Turns, then the turns between two rows, first turn first; the first pair answered
z474:
[ 13   4   2  -5  13   1  12  -2  11  -4  13  -6  16   4  -7  13  -3  -4
  -3  -4  -6   4  -3  -7   1   2   6   6   7   8   7  -2 -12   3  -2   5
   4  14 -13   6   1 -12 -14] -> [ 13  -1   3  -6  15   5  17  -5  11  -5  12  -3  17   8 -10   8  -5  -1
  -4  -3  -7   2  -5  -7  -6   1   6   6   4   9   3  -2  -9  -5  -3   1
   9  15  -8   5   2 -12  -9]
[  2  -7 -13   5   0  -4   2  -1 -16   6  -5   2   5 -10   3  11  -7  -2
  -8 -10   9   0  -8  -3   8 -16   1  -2   5  -7  -2   5   1   8   9   0
  15  -6 -11  -5   9   1  36] -> [  3  -8 -11   5   1  -2   4  -3 -14   5  -6   4   5  -8   0   8  -8  -1
  -8  -9  10  -1  -7  -2   4 -16   2  -3   5  -6  -4   5   3   5   8  -2
  18  -4  -9  -6   9   0  37]
[  1   8   6  -2 -10   3  -8  -1  -2   2  -5  -1   5  -6   4   9  -8  -4
   3   0  -3  -1   0   3  13  -1   3   0   1   4  14   3  -3   9   2   4
  -9   4   3   2  -1  -1  -5] -> [  1   7   0   0  -6  -2   1  -1   4  -2  -1   5   5  -4   2   7   0  -4
  -2  -4  -3  -1   5  -5  13  -5   2  -2   2   5  14   3  -8   3   2  11
  -6   7 -10   1  -4   2  -3]
[ -1   9   9  -5  -1   0 -15   5  -6   5   2  -6   1   2   6  14  -7  -5
   7  -1   2   0  -2   4   2   0   9   3  -1  -2   3   3   0   9  -1  -5
  -2  -2  -5   1   7  -4  -4] -> [ -2   9   2  -3   0  -6  -7   6  -3   4   6  -1   0   2   5  15   0  -7
   4  -5   3   1   5  -5   6  -1   7   2   1  -1   6   3  -5   9   0   2
  -2   3 -18   0   3   0  -3]
z848:
[ -2 -10  -1   1   8  10  10  -6   2 -11   0   9   8   0 -13   5  -6  -1
  -8   8  -9   3   0  -4 -16  -7  -5  -9  -1  17 -12  -1  -7 -21   3  -7
  13  -6   9   2  -2   4  14] -> [ -3  -7  -3   3   5   9  11  -6   0 -11   2   8  10  -3 -13   9  -4  -5
  -7   8 -11   2   0  -3 -12  -8  -6 -10   1  19 -10   0  -8 -18   3  -5
  16  -5   5   0  -1   6  14]
[ -8  -5   5   0   8   4  -5  -3  -3  -4  -4   4  -8   5  -8 -17 -21   1
  14   3   4  -4  -7  10  -7  -2  -5   5  -6  -5  -9  -2   8   7   2 -11
 -11   0  19   1   9  -3  -7] -> [-17   9  -2  13  -2   2  -4  -2  -5  -6   5   7  -4 -10 -10  -2 -16  -6
  14   7  -3  -4  -6  16   8  -9  -9   0   3  -2  -2   3   4  16   7  -6
  -3   0   9  -3   7   5  -6]
[ -1   4  -4   2 -12  12   2  -7 -14  -8   5   1  10  -3 -13   2  -4   4
   2   2  -4   6  -5  15  -1 -13   0   3  -1   4  -7   0 -17   3  -6 -12
  13 -16   7  -5  -8   5  11] -> [  6   4  -2  -5  -8   9   5  -2 -15  -3   5   1  18  -1 -14   8 -10  -2
  -3  -3  -4   8   0   6  -1 -12   2   4  -2   4   1  -1 -28   4  -6 -13
  10  -9  -5  -1  -4  -1  13]
z449:
[  6  11  -9   3  -4 -11  -3  -7  -1   6  17   4  -8   2  -1   8   7   8
   9  14   0  -4 -14  -7  -8  -9  -1 -15  -1 -10  -9 -10 -11  12  12 -17
  -7   3  12  -1   3   8  10] -> [ 10   8  -7  -2  -3 -11  -7  -6  -1   6  14   2 -12   6   4   5   6   9
  10  11   2  -2 -14 -10  -8  -6   1 -12  -3 -12  -9 -11 -11  14  11 -17
 -13   4  12   1   2   4   7]
[  6   0  -2  -2   6 -13   3   4  -4   8   2   3  14   0   8  10   0 -13
  -4  -4  -1   6   9  -1   7  -4   5  -7   2  -4   6   4  -2   6   2  -1
  -3   4  -7   1  -3  -3   0] -> [  2  -6  -1   2   8  -5  10  -5  -1   8   2   8  19   4   4   3  -4  -7
  -6   2  -5   3   6   3  -7  -6   1  -9  -2  -3  -6   4   6  -5  -1 -11
   8  -2   9  -1   0  -1   8]
[ 13  -2 -19  -4   5  -5   6  -7 -15   9   7  -2  -6  -5 -11  -5   4   4
   1   8  -3   1  12  -2  -7 -12   4  -5   2   6 -17  -4  10  -9   9   2
  -7   5 -15 -20 -11  29  13] -> [ 17  -9 -14 -13   9  -6   0  -5 -14  11   2  -7 -13   4  -7 -14   3   7
   2   4   4   3  11  -5  -9  -6   8  -1  -1   3 -17  -7  12 -10   6   1
 -17   7  -9 -16 -11  23  10]
z95:
[  4   4 -11   9   1  -2   5   0  -4  -6  -1  -3  -1  -1  -1 -14   2  16
   4   2  -9  -5  -2   3   2   5  -3   2   1  -5  -5  -6   7  -4 -11   6
   3  -2   3  -9 -11   5  -2] -> [  8   8 -13   7   2  -8   6   5  -7  -3   0  -4   5  -5   1  -3   0   7
   1  -2 -10  -2   5  -2  10   5  -1   2   4  -5   5  -6  -2   4  -8   9
   0   6 -13  -6 -10   2  -2]
[-12   4  -5   6   0   7   1   2   6  -7 -12  -4 -15  -4  -3 -14  -2  10
   0   4   2   6  -6   0   8   4   6   1   6  -1  -3  10   7  11 -12  -1
   6  -3  12  -3  -1  11  -8] -> [ -4   9  -6  -1   3  -2   3  10   1  -1  -9  -4  -4  -7  -2  -1  -5  -2
  -4  -4   2   8   3 -10  15   5   9   0   7   0  12   8  -9  18  -8   4
  -1   7 -10   0   1   6  -8]
[  1  -2   8  -8  -4  -8   9   2   2  -1   1   4  -5   7  -2  -6   2  -1
  -3  -5   5  -5   2  -6   4   8  -4  -3   7  -2   4 -10  -8   7  -3   0
  -3   4  -4   2   0  -7   4] -> [ -4   0   9  -1  -9  -5   7  -2   2  -4   0   4 -10   5  -2 -11   6   5
   2   1   4  -6  -3   4   5   7  -6  -4   8   0  -3  -7   1   7  -4  -2
   1  -3   8  -1  -2  -3   4]
[-11  -6  -6  13   5   1 -17   1   1  -4 -10  -2  -5  -4  -2  -5   5  14
  18   6  17   6  -6  17 -21  -4  -3   2   8   9 -11   4  17   7  -6  -5
  -3  -5  37   1  -3   2 -13] -> [  0   8 -10   9   3 -13 -19  15  -6   5  -5  -4  13 -17   1  26  -2 -10
  11  -5  14  11   9   4  -2  -4   0  -1  13   8  18   5 -11  26   3   7
 -10  11  -2   5  -1  -3 -17]
Then:
(two turns a pair)
[ 15   3   7  -5  -7  -1  -5   1   4  16   0  -7  14  -7  -2   7  -6  15
   2   0   8  24   6   2  13   7  -7   3   9  14   2  -9   1   6   0   5
  -4   5  -1  18  -1 -21   7] -> [  8  -1   1   4  -8   4   9  -6   9  12   6   2  21  -8  -9   6  -3  19
  -3   4   1  20   7   1   4  -1 -12  -3  11  17  -7  -8   4  -7  -2   2
  10   0   1  13  -2 -12  15]
z474, z449
[  4  -8   2  -2   6  10  12  -1   2   2   3  -1   4  15  -6   4  -1   0
  -7   4   1   2   4 -11  -9   0   3  -3  -1   2  -3  -5   2 -13  -4  -2
   6   3  -7  -6   6  -2  12] -> [  6  -3   3  -7   3   5  -3   5   1   1  -3 -10 -12  15   1   0   5   0
  -1  -2  10   6   3 -11   4   6   7   2   1  -2   2  -5   1   1  -5   7
 -12   4 -12  -2   2  -4   1]
z848, z449
[ 0  5  4  2 -2  2 -2  4 -3  0 -2  3 -8 -6  6 -1 -2 -6 -3  1  8  0 -1  3
  9 -2  0 -1  1 -5  5 -2  0  5 -4  5  0  0  4  2  1  5  0] -> [-1  1  2  4  1  4  6  0  1 -2  0  9 -6 -3  3 -7 -2 -1 -6  1  7 -1  0  1
  0 -4 -2 -4 -1 -3 -1 -2  2 -5 -6  4  5 -1  8  1  0  8  5]
z474, z449
[ -4 -10  -1 -10   3   1  14   4   4   4  -2   7  12   5  -6  -1  -1  -1
  -8  -7   0   2   8 -14  -9  -7   4  -3  -1  -1   1  -1  -1 -14  -3  -4
   6   5   1   4  -3   3   1] -> [ -6   0  -5  -3  -2  -2  11   6   1   5   1   6  16  -7  -7  11   0  -8
  -7  -6  -3   3   9 -11   1 -12   2  -6   4  -1   9   2  -6  -4   1   0
   7   7  -8   4  -3   6   0]
z95, z95
[ -7   7   1  15 -11   5  -3  -5  -7  -7   3   1   6 -14  -4  11   4   2
   4   8  -3   1  -7  11   4  -4  -3   1   8   7   1  12   7   3  -4  -1
  15  -5   6  -6   8  13   2] -> [ 11 -13  12 -11   9   4  -2   0  -4   5  -7  -2   9  10   0   0 -10   3
  -3  -7   6   5  -2  -8 -14   8   6   9  -4   2   1   3   0  -7 -11 -11
   1   3   7   3  14  -6   1]
z848, z848
[  2   5   4 -12  -3  -9 -11  11 -10  -2  -7 -12  -2  -6   7   5  -2  -3
   5  -5  -1   5   7  -7  14   3  10   8  -2  -1   9   1 -10  15   5   2
 -11   9 -14   6  -5   4 -12] -> [ -7  10   4   0 -13  -2 -17   4 -10  -8  -6 -12 -10 -13   7   0   5   5
  12   5  -5   2  -3  10  15  -1   4   7   3   1  -1   6   3  17   6   0
  -4  -1   2   1  -7  11 -13]
z95, z95
[ -7  10  -7   5 -12  -3   8   2  10  -7   9  -6 -11  -5  11   3  11  -7
   7  -2   4   3  10  -9  16  -4  -2   1   7  -9   7   1  -8  15   5  14
  -8   5 -14  -3 -12  14  -4] -> [ -1  -5   1  -9  -2   2   6  -1  15  -6   0  -9 -20  14  13 -18   8   4
   7  -5  13   3   7 -12   0   3   2   7  -2 -12  -5  -5   0   3  -2   6
 -16   2   4   0 -11   7  -6]
z848, z848
[-11   3 -11  14 -14 -16  15  18 -13  14  -1  13  18 -10 -13   5   9   5
   2  14  -2   5   9  -3  -3  -5   6  -2 -14  -1   8  -9   8   3   9   0
   5   5  -9  -6  -5   8   8] -> [-16   1  -9  17 -15 -11  14  14 -12  11  -2  13  14  -7 -14  -3  12  14
   4  18  -2   2   4   2  -9  -6   5  -3 -16   0  -1 -10  16  -2   6  -4
  10  -1   4  -8  -4   9   9]
z95, z95
